Each row is where one point has got to under a steady rotation. How many steps took it there?
The counts run from 0 to 497.
[122 137 110 142 103 120 145  77 113 125 119 155  88 116  95 119 159 121
 128 106 155 167 168 135 139 115 131 192 171 126 132  60 150 113 125  72
 109  87 149 152 133 114 110 162 153 140 148 121 125 135] => 464
[130 171 143  79  87 102 154  96 143 142 122 153 114 178  75 115 140 124
 167 118 129 134 173 141 157 173 141 161 167 163 133 117 107 127 150 113
 124 148 137 125 158 127 112 119 154 159 100 117 104 149] => 230
[138 136  99 100  91  98 106  98 154 152 137 138 117 147  71 135 155 126
 115  98 173 122 167 105 119 123 125 147 193 152 119  76 138 190 142 136
 108 141 126 109 150 124 124 148 176 151 140 136 112 152] => 74
[119 172 128 145 137 105 124 103 142 164 109 155  99 136  89 126 126 132
 123 101 131 132 157  98 116 189 135 159 175 122 120  90 120 110 168  73
  79 116 116 107 143  87  98 162 164 145 147 112 145 146] => 190
[123 142  93 129 128 101 149 123 120 130 112 124 114 143 135 130 126 109
 106 103 147 136 122 125 121 117 116 187 173  98 138  75 133 160 213  98
 130 127 178 153 121 133  96 161 168 102 143  91 163 127] => 308
[147 182 167 132 116 108 121  86 125 136 123 166 118 135 110 143 100  86
 145  77 135 101 192  94 165 159 111 171 169 129 139 115 139  99 172 108
 107 151 121 110 113  92 144 152 176 133 138 122 158 128] => 137
[134 121  90  83 103 104 125 101 157 156 172 144 116 158  72 137 151 113
 107 100 159 143 157 108 123 163 138 117 180 141 122  95 102 147 138 106
  76 102 149 138 145 131  91 131 174 132 129  94 102 145] => 440
[139 165 112  97 128 121 141  99 157 139 167 141 102 166  87 154 140  99
 104  76 187 124 184  99 103 144 114 145 182 151 109 101 105 143 139 149
 106  97 153 155 148 114 123 135 148 124 135 104 130 121] => 459
[124 123 116  82  87  80 105  74 139 109 106  97 116 153 127 107 153 114
 153 146 138 147 174 131 161 108 131 200 193 134 129  93 132 141 146 130
 120 129 132 148 140 135 101 106 161 125 151 132 131 130] => 321
[127 174 107  91 110 108 151  94 149 142 138 127 109 187 100 148 156 113
 133  89 139 129 137 124 110 137 145 173 167 141 104  85  95 165 171 136
 161 103 162 162 171 118 113 133 158 147 124 103 124 138] => 250
[144 138 135 104 105  88 123 105 129 135 135 157 119 107  97 124  84  71
 120 102 140 124 171 105 148 142  86 128 196 132 152 106 139 110 173 101
  70 151 161 121 113 100 127 140 150 101 146 107 142 136] => 120
[151 131  91  74 112 123 161  89 126 107 173 136  96 140 102 158 103 100
 129  93 175 127 168 145 115 125  94 152 167 153 139  96 131 131 151 143
  95 110 166 167 150 144 113 148 167 123 118  97 141 113] => 443
[159 148  94  96  99 107 129  90 149 155 142 144  98 140  98 152 172 133
 115  74 157 118 163 118 132 126 154 160 202 127 122  80 130 163 138 144
 121 144 137 123 144 120 139 157 181 138 126 143 113 137] => 75
[163 131 112  98 106  92 122  94 153 128 127 118  87 113 116 134 146  89
  98 104 188 152 201 111 131 124 118 177 182 123 142  79 136  99 134 140
 111 132 157 161 120 106 144 112 140 106 149 112 118 112] => 78
[108 147 132 126  94 115 131  93 121 112 132 147 121 152 100 108  79  88
 165 102 135 163 188 102 148 164  82 152 166 136 138 125 148 146 157 112
 110  96 161 118 122 114 115 151 149  92 127  83 160 132] => 486
[139 141 122 118  97 106  92  78 133 112 128 142 106 130 120 138 147 111
 136  96 143 105 198 133 168 164 124 195 131 143 138  97 157  93 141 115
 109 132 113 145 134 102 130 125 177 115 151  95 171 117] => 395
[ 94 169 109 154  97 101 144  85 128 127  92 144 111 147  95  93 135 113
 146 123 135 140 163 138 116 159 129 189 168 163 134  69 143 122 172  87
 137 128 141 132 163 100 104 137 136 141 133  98 146 134] => 239
[128 149 104  78 121 129 154 115 129 154 147 168  66 161 124 123 105 127
  90 113 148 146 161 122 144 165 119 144 144  99 148 110 136 156 187 133
 116 123 142 141 142 108 118 152 200  90  90 109 127 143] => 18
[ 97 183 163 140 127  98 174 113 115 144 147 150 118 157  77 122 106  91
 133  98 153 156 184  82 157 163  91 145 174 136 140 114 136 115 172 118
  91 126 151 106 119 130 118 152 157 129 135 106 134 113] => 470
[125 159 141 129  85 107 137  97 136 152 148 163 120 157  74 118 117 119
 182  91 120 149 168 112 170 179 121 155 184 122 149 118 143 152 146 105
 106 120 135  81 124 142 128 158 182 140 115 124 138 142] => 488
[123 137 144  92  93 103 144  98 138 149 155 176 111 162  76 120 146 122
 140 108 118 128 188 113 181 179 144 147 165 145 136 123 123 118 137 117
  99 133 110 114 137 141 116 124 182 142 108 120  96 134] => 438
[157 134 110 107 124  88 140 114 122 145 134 115  95 133 139 152 136 118
 116  91 123 112 129 135 168 163 136 178 184  83 151 104 137 131 181 121
 114 155 161 138 101 125 126 138 173  79 139 101 172 119] => 326
[153 135 129  89 130 104 103  93 122 115 127 122  98 130 146 152 140 100
 106  96 147 117 162 113 161 124 101 191 143  90 139  96 151 127 166 113
 104 115 157 169 114 105 116 132 180  98 165 105 177 129] => 360
[124 117 116  71  98 114 132  81 124 120 127 129 122 151 116 137 146 133
 144 131 134 115 159 129 182 109 128 195 175 122 135  98 139 147 147 101
  99 127 118 135 138 162  89 148 207 151 139 153 126 154] => 372
[148 144 119  76 113 127 126  71 141 136 162 140  88 159 117 148 130 120
 169  95 149 152 186 104 143 125 126 167 172 118 118 116 114 154 134 155
 120  73 152 155 143 109 151 139 160 121 133 135 132 143] => 476
[142 193 175  74 135 111 163 107 122 141 119 140  73 167 100 118 102 127
 134 126 140 158 168 134 163 153  94 151 162  99 158 117 128 126 170 111
  99 133 152 142 133  97 118 138 164 131  99 139 135 153] => 245
[141 135 112 113 116  85 137  94 126 120 154 123 121 145 138 160 135  85
 123  86 135 110 167 118 157 160 133 181 158 123 145 109 116  87 174 129
 112 132 152 160 121 141 118 113 175  93 142  74 160  93] => 377
[114 107  82  95  97  93 126  85 136 128 146 131 142 160 121 149 160 104
 105 105 140  90 141 115 146 111 145 189 191 157 107  92 125 153 160 115
 130 123 134 158 146 139  73 144 169 126 160 105 124 123] => 374
[117 151 150 120  92 107 114  84 131 132 131 142 109 154  81 109 111 105
 185 111 126 152 185  98 170 170  98 153 177 125 134 111 160 147 138 102
  86 106 147  97 126 107 117 148 159 118 133 122 156 140] => 487
[128 164 116  83 111  94 166 115 133 157 144 132 107 160  87 128 145 125
 153 124 119 165 120 131 134 131 141 143 192 111 144  83  91 148 190 111
 111 124 165 139 156 153 122 129 177 161 110 122  98 148] => 265
[148 172 133  84 117  86 112  67 152 144 115 105  89 163 130 128 159 112
 115 115 137 130 177 113 140 114 122 188 205 130 122  90 124 148 151 165
 137 137 140 166 145  99 142 113 139 124 134 146 135 139] => 302
[108 147 101 128 103  79 121  86 117 127 134 125  89 150 107 127 129 107
 125 110 135 113 178 128 141 168 104 175 174 156 150  87 182 114 152 138
 101 149 131 148 160 106 123 131 131  92 144  92 167 108] => 12
[127 144 131 106  92 104 138 100 102 128 150 173 114 141 129 141  90  79
 162  93 114 126 172  87 173 124  94 168 174 131 146 125 144 131 191 123
 129 137 158 121 117 124 150 150 175 104 127 119 134 132] => 103
[160 137 123 106  99 100 160  98 148 111 118 149 126 123 103 137 126  98
 126 104 185 131 189 148 154 115 137 181 178 138 146  90 103  82 161  91
 112 155 143 140 110 149 104 138 173 160 136 121 109 119] => 130
[116 145 143  92  94  93 109  96 129 131 117 129  98 161 116  94  83  86
 149 133 124 155 164 121 137 167  81 144 169 128 151 103 136 149 181 120
 110 127 159 130 143 104 117 112 146  79 126  96 156 153] => 278
[104 173 132 162 124 102 122 101 145 135 114 148 124 146  77 118 110 105
 140 105 144 128 175  99 106 181 125 167 153 144 125  93 120 103 183  89
  96 119 114 121 153 101  97 149 158 154 153  86 152 137] => 189
[168 149 124  82 116  93 131  83 164 122 122 115 116 137 112 153 112  87
 111 101 193 119 195 114 132 134 116 157 209 140 111 117 124 113 133 141
  85 147 127 131 121 102 107 128 146 129 147 132 128 120] => 128
[159 126  94  67 118 127 134  94 150 144 177 138  78 146  91 161 151 131
 114  86 155 140 166 124 134 154 138 136 169 116 127  98 109 151 122 112
  73  94 152 144 141 125 105 141 182 119 124 111 126 150] => 441
[131 147 121 136 112 116 116 104 136 117 128 148 127 143 125 142  93  74
 118  69 158 101 169  94 123 140 102 171 158 135 113 107 133 148 179 106
 127 123 155 134 119  79 108 165 157  96 159  91 178 131] => 135
[120 190 129 131 131  88 178  92 123 108 113  95 104 146 108 133 128 107
 143 128 159 161 165 140 124 143 111 183 169 126 148  86 121  91 183 124
 110 124 166 151 142 154 108 130 149 142 143 100 155 105] => 254
[137 165 152  72 117 101 123  78 151 128 112 129 109 163 131 132 120 122
 113 121 159  99 191 121 173 127 108 192 170 129 132 112 136 140 171 165
 126 147  95 131 126 124 126 136 188 139 125 153 131 132] => 353
[156 145 102 109  92 116 153  82 148 101 126 127 116 134  93 128 115 120
 176 103 186 166 193 164 141 143 131 195 169 126 141  89 129 134 137 117
 122 110 147 129 132 154 114 144 178 150 112 130 138 133] => 496
[113 180 155  95 123  71 138 102 136 156 126 103 109 168  74 115 139 115
 151 136 126 163 149  98 152 166 112 134 207 120 147 107 133 143 165 116
  72 137 146 109 147 130 106 123 153 127 140 126 130 142] => 263
